In the rows, zero is written as 128.
The rows of D fall into a few groups, which share some directions, and each row is roughly a mix of its group's hidden directions.
D (74 x 10):
[[149 102  82 119 166 137 132 139 108 174]
 [130 109 123  99 189 131 164 128  97 113]
 [ 91 121 124 168  93 136  97 138 166 151]
 [118  90 110 171 141 168 130 149  90 126]
 [154 144 112  97 145 125 172 121  84  96]
 [131  89 147 125 146 145 100 180  95 108]
 [142 152 122  76 174 120 144 130  91 115]
 [121  96 131 138 153  80  77 132 110 149]
 [135 160 147 112 101  68 144 109 153 113]
 [152 130 123 153  63 140 119 120 168 139]
 [123 144 118 151 135 195 167 117 139 146]
 [156 169 112 117 101 116 155  82 156 140]
 [164 157 113  91  96  84 127 114 150 117]
 [126 140  95 152 113 126 201 132 124 138]
 [123 108 125 103 195 125 167 114 113 125]
 [160 150 117  87  97  82 124 114 152 111]
 [161 143 122 134 101 119 164  75 160 137]
 [119 113 107 137 146 177 155 113 164 169]
 [129 147 171 109 126  75  97  95 129 116]
 [181 138 135 106 126 120 159 113  89  94]
 [116 156 173 160 121  76 137 105 119 123]
 [137  86  90 113 163 131 119 130 138 179]
 [ 91  87 150 144 162 135  94 163 120 132]
 [141 114 126 122 141  75  86 146  84 125]
 [153 155 128  83 103  81 121 109 156 116]
 [108 160 143 120 155  96 119  83 156 162]
 [127 149 108 159 143 153 191 133 114 155]
 [168 156 106 107  91  80 133 115 136 114]
 [126 138 122 146 112 119 144  79 182 159]
 [122 129 136 190 121 104 154 120  82 123]
 [104 162 171 179 116 138 125 119 111 103]
 [105  85 116 136 163 171 124 125  86 136]
 [ 96  82 103 166 115 159 138 154 147 130]
 [129 100 136 113 162 139 124 171  79  99]
 [115 101 110 165 144 185 135 160 111 138]
 [141 161 116 128 105 115 148  77 170 152]
 [128 130 149 109 106  63 105 137 121  92]
 [169 167 123 114  98 115 149  84 150 136]
 [148 157 116 140  58 133 114 126 154 134]
 [114 156 167 164 119  78 152 107 119 125]
 [105 100 129 164 159 178 123 143  98 144]
 [108 104 135 114 177 132 122 165  83 108]
 [108 139 127 161  92 121 113 102 179 159]
 [126 132 158 112 101 164  83 111 151  90]
 [111  89 113 160 152 161 135 128  76 132]
 [141 145 125 176 106  86 158 115  93 121]
 [114 101 120 180 145 156 136 134  78 134]
 [110 138 119 175 150 148 177 124 127 166]
 [113 168 159 178 121 121 144 132  91 107]
 [128 141 114 167 153 183 154 126 106 157]
 [123 125 126 105 137  87 141  72  85 130]
 [112 170 163 170 111 119 148 130 101  98]
 [158 115 124 154  63 149 120 134 159 129]
 [114 173 163 164 106 151 148 123 115  94]
 [104 109 129 184 147 152 150 131  85 139]
 [108 140 123 180 149 139 177 124 123 163]
 [161 130  95 146  95  88 148 117  92 108]
 [153 139 123  81  99  86 119 121 160 101]
 [128 113 100 128 146 182 152 117 158 168]
 [116 158 142 188 142 140 146 131  84 134]
 [183 157 113 111  81 132 150 114 129 115]
 [141 167 131 156 130 126 149 146  66 111]
 [173 127 135 135 112 119 167  74 153 131]
 [140 166 155 121 105  67 127 107 145 118]
 [118  95 137  92 114 100  94 116 180 122]
 [170 155 109  94  95  85 121 115 143 117]
 [143 139 133  90 115  70 121  86 120 113]
 [127 146 124 120 110 184 173 116 165 121]
 [137 114  96 120 145 189 146 120 150 162]
 [ 85 125 128 126 190 108 151 103 119 136]
 [ 71  90 136 164 152 130 111 141 141 143]
 [ 91  73 119 148 162 149 141 155 121 122]
 [126  75  96  89 133 161 117 144 131 103]
 [ 93 102 144 159 160 179 125 148 119 139]]

Here is one row of each group, with its name. Which group are the others in?
[134 141 151 115 107  77 100 140 100  85]  X
[152 163 140 135 104  66 127  99 116 122]  Z
[141  97 121 103 169 146 155 154  89 101]  E

[ 88 140 169 166 113  91 138 116 151 116]  X
[ 83 105 138 144 140 138  81 173 128 138]  E
[128 148 147 158 131  85 113 143  71 111]  X
[101 117 129 167 161 173 143 131  99 159]  Z
[111  67 107 121 147 151 127 124  87 107]  Z
[121 129 101 175 119 138 189 142 110 136]  Z
